Each row is where one point has got to under a steady rotation. How many ticks took it there?
The counts run from 0 to 520.
[ -6   7  -7  16  10 -15 -26 -10   5  -6  17  -6  -3  -1  -3  13   3  23
 -22 -16 -22  -6  -4  -5 -12   3  -5  -9 -11   2   0  15 -24   3   3   6
   9 -17  21  34 -13   4   4   3   5 -24   6  -8   6  -6 -14  -2  31 -13
   7  -3  11  11  -4 -20 -16  -1 -20 -24  17  -4] => 0
[ -3   4 -18   1  13   3 -22 -14   0  -3   3   9  -6   3  -6  13  10  10
 -20 -16 -12  -5   8  12   0   1 -15 -18 -10   1   0  17  -5  12  -9   8
  22 -23  22  33   5 -12   6   4   5   5   9  22   2   4  -6   2  41 -10
  -3  -8  11  18  17  -2 -16   2 -10  -3  14 -16] => 181
[  5   5 -25   3   9  -8  -8 -14  -5  11  14   9  13   6   0  14  -1  15
 -18 -27 -21  -5  17  12 -13  -2  -4  -9  -7 -14   2  18   0  19  -1  14
  16 -13  16  16 -10  -4 -12   6  -2  -4  11  15  -1  10  -6   7  46 -23
   1  -1  -3  11  11 -15 -20  -2 -11 -19  13 -11] => 472
[ -9 -12 -15   9  13   2 -19   3   8  -8   5   7   6   4  -5   6   6   9
 -16  -2 -21  -2  10  -3 -15   1 -16  -3 -13   6  -3  14 -22  -2 -19  19
  12 -13  24  40   0  -2   7   7   6  -7  15   7   9  17 -29   0  37 -13
  -5  -2  10   8  16  -3 -12   2 -14 -15  13  -5] => 519
[ -5  13 -21  10  -1  -6 -12  -6   7  13  12  -3   6   6   0  22  -8  19
 -24 -27 -19   9   6   1 -13   5  -2  -4 -14  -3   2  14 -12   2  -3  21
  15 -20  19  24 -18  11 -17   0  16 -22  18  -7   3   4 -22  -2  18 -12
   3   6  -7   8   3 -10 -22  14 -24 -17  13   1] => 421
[-13  15 -21   0   3   9 -30  -6   8  -4   4   9   1  12  -6  14 -11  10
 -13  -7 -20  -5   9   4 -21   3 -18  -6 -12  10   4   3  -2  -8 -13  13
  14 -14  25  34  -5   0   7  13  15  -5  16  -4  13  17 -27   9  26  -9
  -9 -12   3   2  15   3 -21   6  -8   3  10  -7] => 65
[ -4  16 -10  20   3  -7 -27 -15  10   9   8  -8  -7   4  -7  20   2  18
 -20 -19 -20  -2  -6   6 -20   1  -7  -9 -19   4   7  10 -20   6   1  14
  12 -20  19  35 -14  10  -3   4  14 -24  13 -11   1  -5  -9  -6  24  -9
   2  -5   5   9 -10 -14 -16   6 -22 -16  14  -5] => 342
[ -2  12 -20   4  10 -15 -14 -15   2  11   8   5  -3  11  -3  13   3   7
  -1 -23 -29  -8  10  16  -8  -8  -2 -10  -6  -2   3  11  -3  14   1  16
  15 -18   7  20 -15   3 -11   9   0  -7  10   4  -3   6  -7  11  50 -23
  -4  -3  -1  15  -6  -9 -20 -10 -18 -19   4  -4] => 99
[  3   6  -7  10  15  -8 -18 -23   8  -3  14  -1   1  -4  -3  14   8  15
 -27 -28 -27  -9  14   0   0   3  -9  -8  -2  -7  -5  17  -3   4  -3  13
  12 -20  13  12  -8   6  -7   1   7  -5   3   4   3  -7 -11  -2  31  -4
  12 -11   9  27   3 -14 -26   7 -32 -16  18   4] => 111
[  5   3 -23   9   5  -6  -8 -11   0  16  10   5   9  16 -10   7   5   5
  -8 -28 -27  -7  16  14  -8  -2  -5  -4 -12  -8   3  18 -11  11  -9  20
  17 -16   7  19  -9   4 -12   1  -2 -10  16   9  -2   2  -9   3  50 -17
  -2   1   3  20   4  -8 -16   2 -22 -25   5  -3] => 441
[ -4  12 -19   6  17  -9 -25  -6  11 -13  15   4   4  -2  -1  19 -13  31
 -27  -4 -17   4   7 -10 -11   1  -7  -8  -2   2   0  11  -6  -4  -3  10
   6 -14  23  35  -9   6   0  11  12  -6   1  -6  15  13 -27  14  23  -6
   5 -11   2  11   7 -10 -22  -4 -21 -12  16  -3] => 228
[  5  20 -29  -6  -5   0 -19 -21  11   3  14   3  -6  -2   0  24   1  23
 -22 -24 -16   1   5   4  -3  -1 -12 -16 -18  -5   1  13  -2  10   4   5
  17 -17  16  16 -12  -3  -5   4   7  -8   8 -14   0  14 -20  -6  27 -12
   2   0  -8  13   8  -3 -18   3 -24   2  17 -12] => 337
[ -7  21 -17   9  -1  -6 -23 -13   6  -2  17  -8  -3   8 -11  14 -13  20
 -17 -26 -26   1  -5   3 -25  13  -4  -8 -11  -7   8   9  -7  -4   0  12
   9 -20  17  20 -16  11  -4   8  15 -22  15  -5  12  -8 -17   7  25  -7
   7  -6  13  10   3 -13 -23  16 -14  -9  15   0] => 478
[  7   7 -19   6   5  -2  -5 -14  -6   7  12   6  13  -1   1  14   4  14
 -22 -22 -19  -9  26   9 -14  -2  -9  -5  -6 -18   0  15   2  15  -8  17
  17 -13  19  17  -5  -8  -9   3   2  -4   8  15   1   1 -10   9  44 -18
   1   3  -3  20   9 -17 -18   6 -19 -20  13  -9] => 217
[-21  -1 -14  10   1  -5 -21  -1   3   1   2  -5  -7  10   4  18   7   7
  -2 -14 -17   0   7  -1  -9  -2  -6  -2 -11  15   6  12 -17  -3 -12  19
  20 -25  12  36 -11   5  -3   0  12 -17  15  -2   8   2 -24   8  37 -17
 -12   5  -1  16   1   4 -20   7 -23 -15   1   4] => 382
[ -2   6  -9   4  10  -1 -30 -30  12   5   3   7 -10  -1  -5  12  19   4
 -13 -23 -26 -16  11  13   0  -5 -24 -16 -11   6  -6   8  -3   9  -3   9
   9 -16  12  18  -6   2   1  10   7  -1   6   3  -4   4  -6 -13  37  -6
   2 -17   9  22   4  -4 -24   3 -28  -6  18  -9] => 318
[-11  -5 -16   8  -4  -4 -14 -12   5  -1  11  -7  -3   2   2  16   8   7
 -23 -34 -25  -6   4   5  -7   3  -4  -4 -21  -2  -6  18 -15   9  -9  15
  23 -26  16  17  -9 -12  -3   0   8 -22  20   7  -7  -5  -9 -16  33 -10
   6   2  15  17  13 -11 -16  12 -15  -6  20  -2] => 449
[-12   7 -28  -7   0  -8 -17  -7   6 -13  18  -1   0  -3   5  24  -4  26
 -11 -10 -15   3   5  -5 -16  -1  -7 -10  -9  -6  -1  10  -6   7   1   6
  11 -13  20  25 -19  -4   4  13   5 -13  11  -6  13  22 -30  14  32 -21
  -4   8  -5  11  11  -6 -25   2 -12  -3  13  -5] => 21
[-17  12 -20   2   1   0 -26 -12   7   0   7   1  -4  10  -3  13 -12  10
   1 -22 -29  -1   8   8 -22   6  -9  -6  -5   1   7   5   5  -6  -6  15
  10 -19  11  16 -18  12  -4  14  14  -8  17   1  13   5 -25  17  35 -10
  -6  -6   6   8  12   2 -34  17 -16   0   7   5] => 271
[  2   6 -11  15   7 -11 -23  -6   8 -10  17  -8  -4   0  -8  12   6  19
 -21 -12 -20  -5   1  -6 -11  -2  -6  -8 -13   1   1  13 -25   2  -1   8
  12 -17  19  33  -7   4   5   0   4 -23   7  -7   7  -9 -20   2  35  -8
   8  -4  11  23  -5 -16  -9   1 -28 -24  15  -5] => 255
[ -4  15 -23   4  -8   8 -25 -15   9  -1  13   0  -7   5  -5  22   0  21
 -30 -22 -13   3  -4   1 -16   9 -15  -9 -25  -4   3  13 -16   3  -4   7
  17 -19  24  28  -2  -6   4   1  15 -17  19  -7   6   7 -19 -13  15  -6
   3   0   7  11  14  -7 -14  12 -11   1  21 -14] => 26
[-11   6 -17  -4   1 -14 -21 -17  13  -3  17   1  -7  -5   6  22   2  22
 -11 -24 -27  -3   3  -3 -10  -2  -8 -10  -9   0  -6   8 -12   2   6   7
   7 -11  13  16 -24   2  -3  13   4 -18   9 -18   4  17 -22   0  30 -21
   2   3  -5  12   3  -9 -28   5 -25  -6  14  -2] => 394
[-17  14  -9  15  12   2 -33  -9   9   5  -2   0  -5   8   0  19  -4  11
 -21 -21 -22  -1   4   7  -4   5 -10  -5  -8  19   2  11  -3  -3 -11  22
  19 -30  20  34  -5  11 -10   2  21  -6  11   4   2   3 -14  -1  17  -2
  -2 -16   8   9   5   6 -27   7 -20  -8  13   3] => 35
[-12  13 -15  -1   2   1 -31 -20  12  -7   7   7 -10   7  -5  11   5   2
   0 -14 -33 -17  10  11 -19  -3 -22 -10 -10   7  -2  -4  -2   0  -5  10
   9 -15  13  21 -11   0   9  18   9  -4  13  -4   7  14 -19   2  40  -7
  -5 -20   9  12   7   1 -25   2 -17   5  14  -5] => 64
[ -2   0 -20   9  -6  -2 -14  -8  -3   0  13  -5   4   9  -4  12   6  14
 -27 -34 -20  -1   1   4  -8  11  -6  -3 -20  -9   5  23 -22   5  -9  10
  23 -24  22  20  -3  -6  -3  -2   7 -19  18   9   3  -7 -11 -10  30 -16
   5   7  12  13  16 -11 -12   9 -12 -19  15 -10] => 106
[ -5   1 -13  18  12  -3 -19  -4   5   8   3   1   5  18  -9   3   5  -1
 -10 -25 -32  -9  13   9  -7   1  -7   4  -8   5   2  15 -17  -4 -16  23
  19 -24  14  27  -2  12  -9  -1   6  -7  15  10   1  -6 -13   0  41  -9
   0  -9  11  16   6  -3 -16   2 -22 -23   3   2] => 67
[-11  -7 -23  -3   6   0 -13  -5   1  -5  10   5   2  -8   3  25   7  21
 -18 -15  -4   9  13  -1   3  -2 -10 -10  -9  -4  -2  23  -7   9 -10  11
  23 -21  20  30  -2  -7   1  -1   7  -2   8  12   6  10 -22   6  32 -17
  -3  10  -3  16  20   2 -23   8 -23  -6  12  -8] => 444
[  7  28 -28  -1  -2   2 -20 -19   7  -8  19  -5  -9   6 -12  23  -7  20
 -22 -14 -10   2   4   7 -25   2 -12 -18 -18  -9   6   6   6   8   2   6
  18 -17  20  25  -9  -5   2  12   9 -10  11  -3   6   2 -19   9  31  -2
   4  -4   7  17   4 -10 -15   6 -15   6  24  -8] => 280
[ -1  -2 -16   2  16   0 -18  -9   5  -7   7  12   4  -1  -2  10  10   8
  -9   1 -20 -12  26   2 -11 -14 -20  -7  -6   2  -6   3  -1   6 -12  16
  10  -8  15  29  -6  -4   3  15   4   1   7   6   5  22 -25  10  46 -11
  -8 -11   0  19  11  -3 -24  -1 -26  -7  13  -4] => 463
[  3  18 -28  -5  13   0 -14 -13   0   8   8  15   9  12  -2  12  -8  14
 -18 -22 -28  -2  21  12  -5  -1  -8  -6  -3  -4   2  12   9   7  -6  16
  18 -15  16  19  -8   3 -12   9   3   9   7   8   4  19 -15  15  42 -18
  -4  -9  -4  11  14  -1 -23  -8 -14  -7   4  -6] => 42
[ -6  11 -13   6  15 -16 -20 -16   3  18   5  12  10   9   1  12   1  12
 -13 -25 -32 -12  15  13  -9  -5  -8  -4  -2   5   2  10  -2   9  -3  19
  12 -15  14  20 -16   9 -15  11   4  -4   9   2  -3  12  -5   7  42 -23
  -4 -10  -5   8  -1  -7 -29  -6 -17 -21   2  -4] => 266
[-12  13 -18   3  -2   1 -24 -16  11  10  -1  -1 -11  16  -6  19   8  -3
   2 -19 -26  -9   6  17 -16  -8 -15 -11 -18  14   3  -2  -6   6  -7  18
  18 -22   9  25 -13  -2  -3  10   9  -9  21  -7  -3  11 -16  -5  39 -10
  -9  -9   5  14   0   8 -19   5 -17   2   8  -1] => 95
[ -3  27 -25  -3   2  -3 -28 -19   5   6   8   2  -9  14  -6  14  -6  20
 -10 -30 -25   3   1  13  -1   5  -4 -14  -6   3  10  18   3   1   2   4
  20 -27  13  22  -9  10  -8   4   8  -1   4   1   8   0 -11  12  38 -18
   0  -3   1  11   4   4 -21  -6 -19  -8   1  -5] => 43
[ -3   2 -12  16  14  -8 -21  -9  10   1  14   4  11   5  -7   5  -7   3
 -16  -8 -34 -10  12   6 -29   1  -8  -3  -7  -6  -6   0  -8   1  -7  24
  -1  -9  16  22 -17   3  -1  18   8 -15  18   1   4  13 -19  -1  29  -5
   2 -22  13  10   9 -18 -27   8 -13 -13  22  -1] => 371
[-16  13 -23   4  -4  -2 -13  -5   3   8   6  -9  -4  13   1  21  -8   5
  -5 -21 -23   2   7   7 -15   1  -1  -2 -13   5   5   7  -2   0  -8  24
  22 -25   9  22 -21   5 -13   6  17 -18  24  -5   1   5 -24   8  29 -13
  -4   1   0  10   5   1 -26  13 -18  -4   7  10] => 302
